In the data rows, the value 128 means zero.
Here are some points:
[114  96 118  88 143  94 163  98 168 134 166 145 109  89 133 106 170 115
 176  83 129 182 100 104  67  76]
[ 89 169 148 147 139 132 111  87 131 104 124 148 183 130  59  75 105  90
 102 126 135 162 127 169 149 169]
[124 151 128 168 179 128 106 141 108 151 165 125 128 142 148 131 161 122
 173 133 155 143  89 179 133 174]
[129 178 140  70 129 157 197 192 127  92 120  91 135 188  43 149  77 143
 126 173  60 129 155 182 135  89]
[144 177 145  75 125 166 191 182 125  80 125  86 136 189  41 142  68 141
 126 178  57 131 151 180 128  99]
[123  87  88 133 127 131 111 116 128 168 101 144 112  88 136 131 144 153
 109  96 141  96 149  94 164 122]
[165 151 118 105 103 145 158 138 152 107 106 140 129 152 135 136 113 100
 116 152  64 149 123 152 108 153]
[146 114 119 133 114 119  99  86 134 111 102 137 156 123 134 113 136 103
 115 104 148 129 137 119 185 142]
[146 207 107 207 101 111  96 149 106 130 223 154 111 149 176  88  65 150
 206 176 127  90  25 141 114 177]
[ 44 157 156 150  41  75 171 131  98 166 158 112 156 132 153  84 134 198
  39 169  74 118 141 121 100 146]
[107 102  85 144 120 139  69 111 128 165  96 124 122  75 125 117 134 156
 111  81 146 115 144 100 150 128]
[144 132  98 121 139 112 103  50 157  88 117 186 190 123 127 123 157 153
  81 119 136 145 108 122 214 152]
[107 178 145 143 158 138 112 108 143 108 108 133 181 153  96 111 116 114
 130 114 142 150 127 145 133 167]
[178 125 130 105  79 115 147 133 182 113  91 214 127 107 170 121 137  70
 112 125  39 170 114 131 109 192]
[150 155 192  94 118 162 142 168  93  83 136  97 122 162 100 142  89 133
 136 159 118 123 125 180 123  98]
[ 97 115  92 124 131  86 142  80 119 169  85 162 211 135 184  96 169 170
 148  80  74 101  76  56 174 107]
[171 148 108 111  92 143 148 141 176 110  97 181 135 126 163 125 133  81
 127 124  60 161 125 141 105 169]
[122  97 158 197  94 192 176  97  67  88  50 149  82  79 123 122 142 111
 211 118 190 130 149 187 121 117]
[ 97  95 127 104 149 120 159 105 159 106 160 166 119  87 118 113 147 129
 139  93 151 149 109  61  77  95]
[137  89  86 145  89 125 110 117 116 132 108 145 116 103 121 116 130 124
 141 102 141  98 129  68 185 113]
[123 100 153 197  96 199 163  98  71  86  69 154  97  80 116 142 147 127
 194 132 174 129 142 165 119 120]
[ 96 104 101 122 206 123 140 131 160 184 125 106 130 114 124 142 180 129
 100  83 127  62 135 125 139 115]
[113  83 118  86 147  96 179  96 186 156 157 155 107 104 106  95 173 101
 192  69 133 196  93  88  60  57]
[101 146 159 163 124  88 120 146 123 151 129 126 144 134 115 104 103 144
  85 172 128 136 139 127 115 156]
[157 148 183  98 123 167 144 172  98  90 142  88 123 166  89 149  82 133
 135 164 117 116 127 172 121  93]
[137 105  92 138 113 125 109 105 119 150 105 135 125 107 139 124 157 113
 123 104 134  99 138  89 174 120]
[111 127  97  92 136 129  90 124 184 142 128 134 133 175 140 184 156  63
 133 171 140 119 140 103 100 107]
[ 44 124 119 145 156 112 145 158 120 170 149  38 150  84 140 152 173 128
 128  97 129  37 140 119 100 130]
[ 87 135  87 132 212  80 153 136 145 197 135 109 107  89 154 141 177 107
 119  84 141  62 141  98 138 115]
[ 95 127  92 131 201  95 141 133 153 192 133 108 112  99 153 136 180 122
 113  83 124  58 138 112 143 108]
[124  88  88 145 114 145  81 140 133 178  67 126  84 105 120 122 130 117
 122  94 152 127 138 100 149 134]
[101 137 106  67 136 159  75 113 201 154 145 130 137 136 192 198 146  49
 128 144 148 130 139 141 114 114]
[159 161 146  91 117 168 166 171 120  98 109  78 142 189  71 144  79 135
 140 180  72 142 123 165 107 110]
[ 99 119 108 129 193 132 136 131 153 187 135 110 105 122 111 128 169 128
 113 106 159  58 135 106 156 110]
[153 132  87 120 143 112 107  47 153  88 114 199 192 111 134 130 158 149
  80 122 136 144 114 119 213 151]
[184 160 144  80 121 173 178 189 131  83 101  76 134 187  18 155  98 143
 127 176  46 140 135 199 109  91]
[170 165 146  78 112 170 180 184 133  87 120  89 126 190  28 151  88 134
 126 180  51 144 132 177 121  91]
40 more points follow, each with its number after it:
[101  87 117  95 152  96 164  98 157 120 172 153 110  75 143 105 143 116
 155  86 142 154 122  87  73  91] 0
[105 146 162 144  95  53  49 148  95 165 162  92 119 147 185 196 121 191
 116 127 129 158 174 130 116 147] 1
[102 117  82  93 128 124 120 104 178 142 141 145 151 106 181 176 166  95
 123 113 135 140 143  89 132 102] 2
[151 154 165 104 119 172 159 160 106  92 130  78 132 179  87 139  97 147
 135 173  94 126 118 178 111 106] 3
[150 126 116 122 130 135  94  79 107  93 102 139 174 141 125 115 141 124
  94 102 155 134 126 134 193 156] 4
[101 118  78  90 149 153  80 129 176 146 136 100 162 139 141 194 155  52
 117 148 137 125 148 117 106 111] 5
[163 120 116 131 130 139  94  72 130  88 104 140 170 133 133 105 139 122
  93 105 151 125 122 120 195 152] 6
[171 141 112 111  90 148 144 141 179 117  99 180 132 132 155 120 126  80
 127 124  50 162 130 149 102 182] 7
[ 94  96 121  97 151 112 153  89 164 122 157 144 110  83 139 104 127 116
 141  96 148 155 128  95  73  85] 8
[ 95  94 126  95 143 106 152 101 157 125 151 125 113  90 134 107 127 101
 137  86 139 161 131  73  70  90] 9
[ 36 162 161 149  36  86 164 123  85 169 156 123 155 137 146  72 146 192
  36 164  90 119 145 121  96 152] 10
[141 192 117 190 131 127  94 159 107 142 181 148 106 156 159  84 103 135
 179 173 142 125  48 154 111 172] 11
[171 163 153  88 115 175 179 177 132  88 114  89 125 193  36 150  86 130
 129 185  60 134 135 180 117  85] 12
[167 128 161 144 115  87  89  45 140  62 111  77 149 147 126 123 159 100
 124  90 134 140 158 113 175 156] 13
[109 140 151 145  99  65  61 147  66 169 156 110 110 144 181 199 122 189
 151 156 144 137 189 127 122 137] 14
[207   5  92 156 116 125 123 135  98 163 124 135   0  43 111 167  99 205
 120  94 116  72 228  93 194 118] 15
[ 83  94 109 134 201 118 153 133 153 170 131  95 122  99 132 140 200 145
 110  84 120  50 147 136 142  99] 16
[117 141 172 150 115  51  55 152  76 160 157  96  95 143 175 189 106 190
 152 150 147 149 181 141 130 137] 17
[ 76 101 108 133 198 123 157 132 150 164 134  94 120  97 136 140 200 144
 119  78 121  56 149 124 137 100] 18
[166 116 136 129 118 124  84  72 127  87  98  99 161 119 140 130 141 103
 122  96 137 143 144 126 184 141] 19
[129 150 150 137 148 113  97 147 115 133 138 114 104 150 126 135 114 140
 126 150 142 143 133 131 128 141] 20
[151 116 117 126 116 122 102  87 124 103 101 127 163 123 134 115 144 109
 114  99 140 128 139 119 184 141] 21
[127  87  85 129 126 132 115 112 129 166 103 138 109  78 143 137 146 152
 114  97 136  96 154  94 161 124] 22
[130 112 147  75 144 133  98 112  92 113  72 155  97 137 132 100  84 147
  83 136 140 175 102 161 118 162] 23
[135 160 130 164 155 145 101 146 112 139 155 123 124 154 138 117 130 134
 154 151 135 146  88 159 126 163] 24
[131 119 129 104 120 142 143 153 136  98 104  66 116 179 111 111 143 167
 115 150 130 121 108 138 134 151] 25
[146 204  99 212  94 114  92 158 101 126 217 164 117 152 172  84  85 146
 192 176 125  86  19 126 117 176] 26
[133 150 127 140 134 141 119 134 127 127 128 121 131 159 119 127 127 133
 128 152 130 139 120 150 117 136] 27
[109  97  78 135 132 141  75 117 130 161  92 119 117  76 132 123 130 145
 110  86 152 105 142  97 154 128] 28
[ 88 105 138 113 149 147 158 119 157  97 161 162 122 104 101 104 148 150
 133 115 159 139 118  56  80  87] 29
[117 121 105 110 121 141 131 112 140 137 110 119 156 128 136 150 150 139
 114 120 121 109 131 119 130 121] 30
[168 119 123 126 117 122  97  69 131  89 100 105 163 132 139 119 143 102
 117  98 137 144 140 123 179 147] 31
[152 205 105 195 108 104  97 168 103 140 214 161 108 156 169  73  71 151
 191 186 135 100   8 143 104 189] 32
[110 145 154 159 125  79 128 137 136 139 126 126 153 132 106  99 105 131
  79 156 115 131 139 122 112 159] 33
[102 101  94 126 119 146  76 105 135 162  94 123 124  64 122 111 129 155
 102  81 152 105 149  98 162 124] 34
[ 92  88 124  96 131 102 151 104 152 113 142 128 111  92 132 112 135 102
 142  82 134 160 130  82  75  88] 35
[ 93 122  96 133 203  96 142 132 150 197 136 107 114 100 139 142 182 125
 122  88 128  58 137 112 140 114] 36
[168 147 118 104  97 141 150 141 155 107 110 139 136 152 140 144 116  97
 127 144  59 155 129 156 106 150] 37
[ 86 143 152 141  92  89 140 141 110 156 144 123 147 138 134  94 107 156
  63 167  98 124 136 139 115 152] 38
[ 89  98 106 132 202 122 149 133 162 177 131 102 121 106 123 143 178 129
 100  93 126  51 141 124 139 115] 39
Which three of these numbered points are nearest to each point below, looking only along the 5 directions in which the first points spread most? Their numbers follow each, nearest first.
[157 120 129 129 112 120  85  69 132  86  98 106 169 132 139 127 143 103
 115  96 139 137 143 121 181 152] > 31 21 13
[106 117  79  90 141 131 122 100 182 144 135 143 150 108 181 176 164  85
 124 117 136 137 132  89 135 100] > 2 5 9
[188 161 136  86 117 169 179 197 134  72 112  80 131 193  18 162  97 136
 132 178  40 153 136 201 116  92] > 12 3 37
[114 159 133 171 186 140 105 141 102 155 156 124 129 140 142 129 163 121
 172 128 150 141  93 169 133 174] > 14 17 24
[196   9  89 155 114 124 131 122  96 169 120 138   0  44 104 164 100 201
 118  93 115  77 223  95 191 120] > 15 28 34
[ 72 120 156 115 161 179 164 131 156  90 147 187 123 115  77  98 149 160
 143 119 186 132 119  27  79  88] > 29 35 8
[196  15  87 159 116 128 136 125  92 163 120 128   0  41 107 164 103 199
 121  94 111  81 219  84 188 115] > 15 28 34
[176 169 140  88 112 174 168 202 136  77 117  67 130 187  25 154  95 148
 128 177  42 145 132 178 111  93] > 12 3 25
[180 121 127 109  87 118 151 134 183 109  96 198 124 103 174 125 135  79
 120 125  37 164 115 140  97 203] > 7 37 23
[204   8  84 151 119 114 131 133  95 168 133 133   0  41 112 164  98 204
 122  91 116  89 223  91 189 117] > 15 28 34
[ 92 107 106 127 205 126 145 131 157 181 137 105 127 109 127 141 180 138
  97  90 132  58 133 126 132 115] > 39 16 18
[124 121 113 114 127 134 130 118 138 143 107 118 156 128 135 148 155 137
 123 122 123 111 129 125 142 115] > 30 5 22
[ 34 163 147 150  33  66 174 127  95 169 163 126 154 121 149  78 150 199
  33 168  84 113 142 128  98 157] > 10 38 1
[101  99  82 136 116 145  78 108 131 161  96 117 121  77 126 110 127 156
 107  77 152 109 139 100 161 130] > 34 28 22
[151 154 182  99 120 173 151 164  95  82 139  95 129 168  99 137  88 126
 136 161 114 119 134 180 112  98] > 3 12 25
[139 119 120 109 113 144 134 144 139  92 106  63 105 180 109 101 139 161
 115 156 128 125 108 134 136 152] > 25 27 20
[152 125 120 121 132 131  94  80 112  90 110 140 178 148 123 113 135 130
  92 101 162 147 128 122 186 164] > 4 6 13
[155 148 162  99 113 171 156 162 118  94 125  84 125 172  81 142  92 139
 142 167  97 129 128 176 111 101] > 3 12 25
[108 148 166 140 102  57  61 151  83 164 166 103 115 151 184 199 113 196
 119 133 132 146 180 138 124 138] > 1 14 17
[116 139 166 142  88  48  58 150  82 155 168  93 110 150 191 202 119 188
 120 126 129 141 183 134 130 142] > 1 14 17
[117  93  88 133 115 147  82 110 134 167  96 131 118  76 129 109 127 151
  94  83 150 107 138 107 157 141] > 34 28 22
[123 114 145  76 142 144 104 114  94 113  70 157 101 137 130  87  86 138
  77 125 138 180 102 161 119 154] > 23 13 27
[179 166 130 105 130 168 182 180 126  78 107  81 128 171  34 161 124 134
 113 180  64 136 128 194 122 102] > 12 3 25
[157 130 153 141 115  85  83  43 142  67 116  81 152 155 126 139 166  95
 126  90 140 141 157 116 178 155] > 13 21 31
[145 205  98 207  94 117  95 155 105 122 224 161 126 158 176  89  72 153
 202 173 134  78  27 118 113 179] > 26 32 11
[ 67 110 143 110 154 170 157 133 155  94 142 188 132 113  80 107 152 169
 129 115 185 133 109  33  86 103] > 29 35 8
[104 117  89  95 139 125 104 110 174 152 134 141 146 118 165 185 157  86
 118 120 136 132 134  96 124 103] > 2 5 30
[124 107 106 133  92 122 116  78 144 120 105 141 149 131 127 117 141 105
 100 104 156 122 122 110 184 140] > 21 13 31
[181 127 125 112  88 131 154 128 180 112 100 197 130 110 160 123 133  75
 123 128  39 169 127 143 102 199] > 7 37 23
[133 166 133 168 151 151 103 147 110 147 152 123 131 159 148 123 126 138
 153 155 138 135  91 149 129 153] > 24 20 17
[105 111  85  89 144 123 102 117 174 155 134 138 152 118 169 183 160  90
 128 123 148 128 134  99 118 101] > 2 5 9
[139 184 131 183 128 128  92 160 105 135 181 141 104 157 159  82 102 148
 175 164 137 120  44 162 113 166] > 11 26 32
[156 128 121 127 132 141  90  75 118  89 106 141 175 127 132 112 145 127
  91 106 148 129 124 116 195 161] > 6 4 21
[148 201 103 205  99 110  97 154 105 127 225 163 114 153 174  92  73 147
 200 181 133  89  16 127 115 179] > 26 32 11
[140 117 124 166  73 130 128  96 137  87 137 134 179 130 134 130 110  96
 107 112 171 131 129  93 173 138] > 13 31 21
[173 140  99 108  99 142 164 139 182 106 107 184 145 134 159 132 124  93
 135 120  69 168 120 153 101 180] > 7 37 23
[173 140  95 104  97 140 154 142 184 105 102 174 145 137 163 123 117  86
 135 110  63 162 127 150  99 180] > 7 37 23
[104 126  84  89 140 133  85 129 181 158 134 121 164 151 143 196 146  62
 112 145 146 116 152 121 106 109] > 5 30 2
[137 191 113 179 136 132  91 154 104 138 184 148  96 156 158  86 113 142
 174 162 141 121  52 167 123 171] > 11 26 24
[ 93 123  94 124 113  79 157  70 103 181  82 181 244 139 200  82 181 177
 151  75  76 106  57  61 182 101] > 2 21 22
[170 155 231  96  95 169 151 184  64  93 175  84 125 125 135 142  94  93
 137 147 147 114 153 158 110  79] > 3 25 27
[ 80 121 155 119 155 180 167 134 156  91 144 190 137 123  76 102 155 167
 137 123 182 135 110  36  76  98] > 29 35 8
